[[123 125 131 116]
 [147 114 124 115]
 [146 123 106 128]] Out: 123

[[125 126 116 109]
 [124 132 120 122]
 [108 111  99 115]] Out: 125

[[125 120 125 139 134 107 151]
 [125 131 134 122 127 130 125]
 [133 128 127 123 143 129 128]] Out: 125

[[112 131 115 125 136 121]
 [106 129 129 130 138 128]
 [120 124 152 134 129 139]] Out: 112

[[104 119  99 115]
 [129 132 126 135]
 [106 121 106 110]] Out: 104

[[101 141 135 137]
 [104 137 121 111]
 [131 119 115 104]] Out: 101

[[152 122 138 124 115]
 [150 127 119 109 131]
 [150 130 140 126 112]] Out: 152

[[115 113 156 134]
 [155 142 113 135]
 [120 125 110 113]] Out: 115

[[130 156 112 134 112 122 120]
 [126 105 131 122 145 128 123]
 [131 130 140 123 104 124 116]] Out: 130
---
[157 129 128 126 106] result: 106
[118 148 113 122 108 153] result: 153
[134 155 157 119 107 113 113] result: 113
[109 142 113  99] result: 99
[129 102 143 138 122 132 106] result: 106
[100 109 157 127] result: 127
[135 118 121 100] result: 100
[132 157 127 127 131] result: 131
[129 105 122 122 110 138 138] result: 138
---
[121 103 158 154] ⇒ 154, 121

[155 117 125 157] ⇒ 157, 155

[143 133  99 118] ⇒ 118, 143

[[137 135 151 119 145]
 [132 122 142 121 133]
 [140 132 139 127 130]] ⇒ 145, 140

[[109 134  99 156 104]
 [153 120 152 101 151]] ⇒ 104, 153

[[152 104 135 140 109]
 [146 111 132 145 120]
 [139 111 128 133 116]] ⇒ 109, 139

[[117 140 109 115 150 147]
 [120 130 107 116 144 131]
 [112 130 105 120 154 150]] ⇒ 147, 112

[121 115 102 117 140  99] ⇒ 99, 121
---
[[129 133 127 121]
 [135 132 150 120]]
127

[[113 127 150 131 138 135 135]
 [111 130 141 137 137 129 112]]
135

[[134 102 133 107 131]
 [134 132 121 149 126]]
107

[[129 134 120 131]
 [144 107 149 109]]
120

[[129 129 124 126 127 129]
 [118 125 121 109 101 137]]
127

[[144 134 132 135 129 134 130]
 [153 132 131 129 131 131 131]]
134

[[130 139 102 137 139]
 [122 107 156 118 115]]
137
---
117  138  136  139  137  140  117  136
151  104  104  104  103  104  152  103
128  128  129  128  128  128  128  128
128  128  128  128  128  128  128  128
127  129  129  129  129  129  127  129
| 128

138  113  126  122  123  129  126  122  123  140  125  139  125  120
133  119  120  115  120  113  120  118  131  115  111  129  121  114
140  125  127  130  128  125  120  131  135  125  128  132  125  128
145  116  104  125  126  125  115  127  124  126  117  135  117  121
123  132  134  130  133  129  130  138  137  135  130  136  143  142
| 121

128  119  122  120  124  126  119  129  118  117  133
122  138  126  134  134  112  123  117  135  132  117
121  140  139  119  131  113  140  115  135  126  135
116  115  126  121  122  129  129  129  119  116  138
134  124  129  114  131  142  140  148  124  127  135
133  122  117  153  126  138  118  125  133  142  117
137  143  141  122  140  127  143  133  140  140  129
126  135  131  143  119  126  131  109  138  131  126
| 129

100  115  110  155  113  140  123  107  154  144  140  144  100  119  107
149  158  157   98  146  127  110  137  139  123  130  111  130  109  138
143  126  149  142  105  124  137  116  102  153   99  149  138  103  153
100  149  145  101  122  128  135  118  148  155  123  118  122  145  110
134  123  129  142  108  107  126  142  116  151  137  130  127  106  153
104  131  125  109  156  135  117  136  118  128  148  156  144  149  131
142  113  108  111  146  100  106  130  102  123  102  146  115  126  127
151  134  112  116  155  122  100  156  152  130  142  154  129  123  106
157  153  124  146  120  125  146  144  143  117  115  142  133  156  150
129  142  134  111  142  128  136  118  117  122  146  124  152  119  104
136  109  105  120  118  123  126  131  147  143  126  145  138  124  119
| 104

130  124  128  144  132  123  128  123  132  128  119  133  138  120  140  131
140  125  130  131  122  121  113  134  121  132  126  122  134  116  134  129
127  117  135  127  130  135  128  127  128  121  136  138  120  126  124  123
111  129  125  140  143  135  154  113  143  120  122  144  128  138  130  131
132  126  128  132  127  125  123  129  126  129  127  126  132  123  133  128
| 131

141  143  120  106  129  131  147  148  121  116  124  116  126  106
118  132  138  130  132  123  134  126  147  126  130  133  121  133
126  134  136  125  149  124  133  129  130  131  131  143  144  133
117  133  135  128  141  124  127  117  126  118  135  130  123  136
115  123  132  128  112  127  119  126  124  125  123  117  120  130
130  128  122  120  125  135  124  125  132  117  115  124  134  115
140  134  122  135  145  137  152  140  140  130  124  126  131  124
118  135  119  130  130  137  131  122  127  130  134  134  125  121
119  127  136  133  129  108  111  123  146  115  123  143  119  144
| 121

123  118  123  121  120  138  139  129  132  138  125  132  128  129  146  130
129  134  132  126  134  130  120  126  136  135  126  127  123  132  129  129
123  121  127  128  127  132  130  131  127  127  120  124  127  126  143  122
125  127  123  123  135  129  132  125  117  143  129  140  130  140  146  134
126  130  116  135  134  132  123  135  116  128  131  136  135  129  123  117
131  118  118  125  127  131  119  122  140  130  122  129  136  145  145  133
137  113  128  133  140  104  133  120  124  135  124  112  122  129  126  120
134  126  126  128  133  122  123  121  136  134  129  127  128  136  127  132
126  142  140  125  135  132  111  129  137  132  122  121  118  130  127  125
| 132

126  111  118  129  107  114
123  131  121  122  122  129
139  110  129  136  110  136
122  123  117  121  119  112
125  123  123  124  106  129
138  120  137  139  135  145
140  104  130  142  105  127
134  137  137  132  139  147
122  135  125  120  134  114
120  132  115  117  120  130
140  112  135  140  117  134
136  127  140  137  136  143
| 134
